[ 45  12  36  64 -21] gives 12

[[-25  36 -16 -34 -75   5]
 [-22  33   8 -26 -49  30]] gives 36

[ 35  16 -59   5  37] gives 16

[-57   2  21  -3 -23] gives 2

[[ 20 -35 -32  40 -27 -12]
 [ -4  -3 -23  59 -70 -34]] gives -35

[[-20 -55 -38 -25  40]
 [-13 -34 -24 -11  28]] gives -55
---
[ 20  71  -1 -15  -7   8   3] --> 8

[[  8  42  43  72]
 [ -4 -45 -39 -70]
 [  9  36  40  56]] --> 40

[ 55 -59  49  24] --> 49

[ 14  33 -46 -23 -28   9  65] --> 9

[[-12 -44  64 -53  -4]
 [-17 -47  66 -47  -5]
 [  7   3   5  -5 -10]] --> -5

[57 26 40 19 27 16 24] --> 16

[ -6  -2   2 -66 -13  10 -60] --> 10

[[ 24  33  19  22  23  26]
 [-73  29 -24  21  -6 -12]] --> -6

[ 26 -15   8  24 -44 -56] --> -44
---
5386  5291  4039  4046  5346
2611  2749  9669  9609  2633
8352  8500  5958  5953  8444
Answer: 5386

7  7  1  4  3  6
6  6  8  7  6  6
Answer: 7

1672  3013  7510  5117  9209 Answer: 1672

6443  3240  7941  4821  4890  5032 Answer: 6443

9990  5201  9408  7664
9825  4652  2818  7164
6687  7948  5421  6907
Answer: 9990

-580   501   239   712   177 Answer: -580

8  3  8  8
1  7  1  1
8  4  8  8
Answer: 8
---
[[6 2 1 5]
 [4 6 7 5]
 [4 6 6 5]] ==> 4

[[168 390 328 383 778]
 [370 303 471 333 606]
 [252 166 513 244 490]] ==> 252

[[162 111 155 226]
 [161 169 131 140]
 [180 121  55 180]] ==> 180

[[2827 6863 9157 4597 6839]
 [8428 4513 2123 6782 4365]
 [5420 9174 7537 8329 4918]] ==> 5420

[[-11 -33 -34  -2  41  -2   2]
 [ -9 -20 -24   6 -16 -31  -4]
 [-24 -33  -5 -18  36  10 -11]] ==> -24

[[1132 7717 7822 1688 1206 1424]
 [6054 3089 3001 5739 5935 5890]
 [7634 1517 1438 7182 7536 7347]] ==> 7634
---
[ 48  54  52 -43] --> 54
[ -2  -8  -5   9  -6   2 -54] --> -6
[ 72   1 -74 -72] --> 1
[27 27 -2 32 67 38] --> 32
[-62  56 -56  66  53 -42 -45] --> 53
[ 25  38  71  53  28 -57] --> 53
[-14 -12 -39  57 -46] --> -39
[-42  36  -7  55] --> 36
[-58  37 -28  75   0 -66] --> 75
---
[[ 36  73   4  53 -37 -47  65]
 [ 37  73   1  55 -44 -53  64]
 [ 36  67   6  52 -33 -40  59]] ⇒ 73

[[ -3  12   9  67 -26 -36   3]
 [-14  11 -20  49   3 -48   5]
 [ 10  38 -45 -38 -28  -4   0]] ⇒ 11

[[ -8 -17  -9   2   1]
 [ -2 -53  69 -19  28]
 [ -4 -20   2 -11 -10]] ⇒ -53

[[ 46 -44  50  29]
 [ 41 -30 -29  -8]
 [ -9 -56 -13  27]] ⇒ -30

[[-28 -69 -55 -55 -30 -45]
 [ 44  19  22  24  33  30]
 [-61 -23 -11 -28  -6 -53]] ⇒ 19

[[-46   6 -56 -11]
 [-18  30   0 -10]
 [  6   1   5  -1]] ⇒ 30

[[ 12  -1   6  -1]
 [ -3  13  -1  -6]
 [-34  64   7 -21]] ⇒ 13

[[ 23 -60   8 -69 -60 -69]
 [ 18  71  47  24   9  39]
 [-36  28   9  15  35  38]] ⇒ 71

[[-43   4 -40  -5]
 [ 42   5  70  12]
 [ 12  11  21  -1]] ⇒ 5
---
Input:
[[5, -15, 1, 6],
 [-1, -4, -7, 0],
 [-31, 54, 9, -15]]
Output: 6

Input: [-9, -63, 0, 68]
Output: -9

Input:
[[30, 26, -32, 74, 38],
 [-5, -33, 12, 31, 67],
 [-30, -43, 14, 12, 62]]
Output: 62

Input:
[[6, 23, 14, 42, -4, 54, 32],
 [-9, 1, -14, -63, -38, -8, -21],
 [-13, -61, -15, 25, 10, 30, 20]]
Output: 32

Input: [72, -67, 13, 43]
Output: 13

Input: [66, -21, 25, 8, 42]
Output: 25

Input:
[[-66, -17, -75, 48, 64],
 [-37, 46, -46, -23, 1]]
Output: 46
---
[477, 428, 44, 958, 92, 395] Answer: 395, 477

[6, 4, 1, 8, 3, 5] Answer: 5, 6

[[53, 30, 78, 43, 40, 19, 15],
 [63, 35, 46, 98, 65, 43, 44]] Answer: 15, 63

[[5, 5, 5, 7, 7],
 [1, 2, 2, 5, 3],
 [1, 6, 4, 7, 1]] Answer: 7, 1

[2298, 8033, 2040, 9368, 1897] Answer: 1897, 2298

[[5, 5, 3, 8],
 [6, 2, 8, 8],
 [9, 3, 8, 4]] Answer: 8, 9

[-32, -29, 45, 31] Answer: 31, -32
---
((15, 75, -10, -44, -55), (37, 37, -53, 15, 22)) -44
((-19, 23, -37, 29, -9), (-13, 55, 1, 59, 3), (-29, -1, 9, 20, -54)) 59
((13, -1, 25, 31, 21, 5, 31), (28, 33, -39, -28, -16, -63, 9), (43, 24, -18, -18, -26, -63, 49)) -63
((-9, -3, 24, 1), (6, -1, -68, -13)) 24
((26, 36, -14, 15, 39), (-7, 31, 60, -52, 27)) 15
((12, 3, -24, 5, 0, -52), (10, 11, 16, -28, 17, -1), (-4, -20, 7, 8, -14, 68)) 17
((28, -27, 21, 50, 17, 15, -24), (-36, -4, -17, -22, -74, -42, 12)) 15
((-1, -11, -51, 40, 37, 22, 43), (-16, 27, -21, -75, -49, 28, -45)) 22
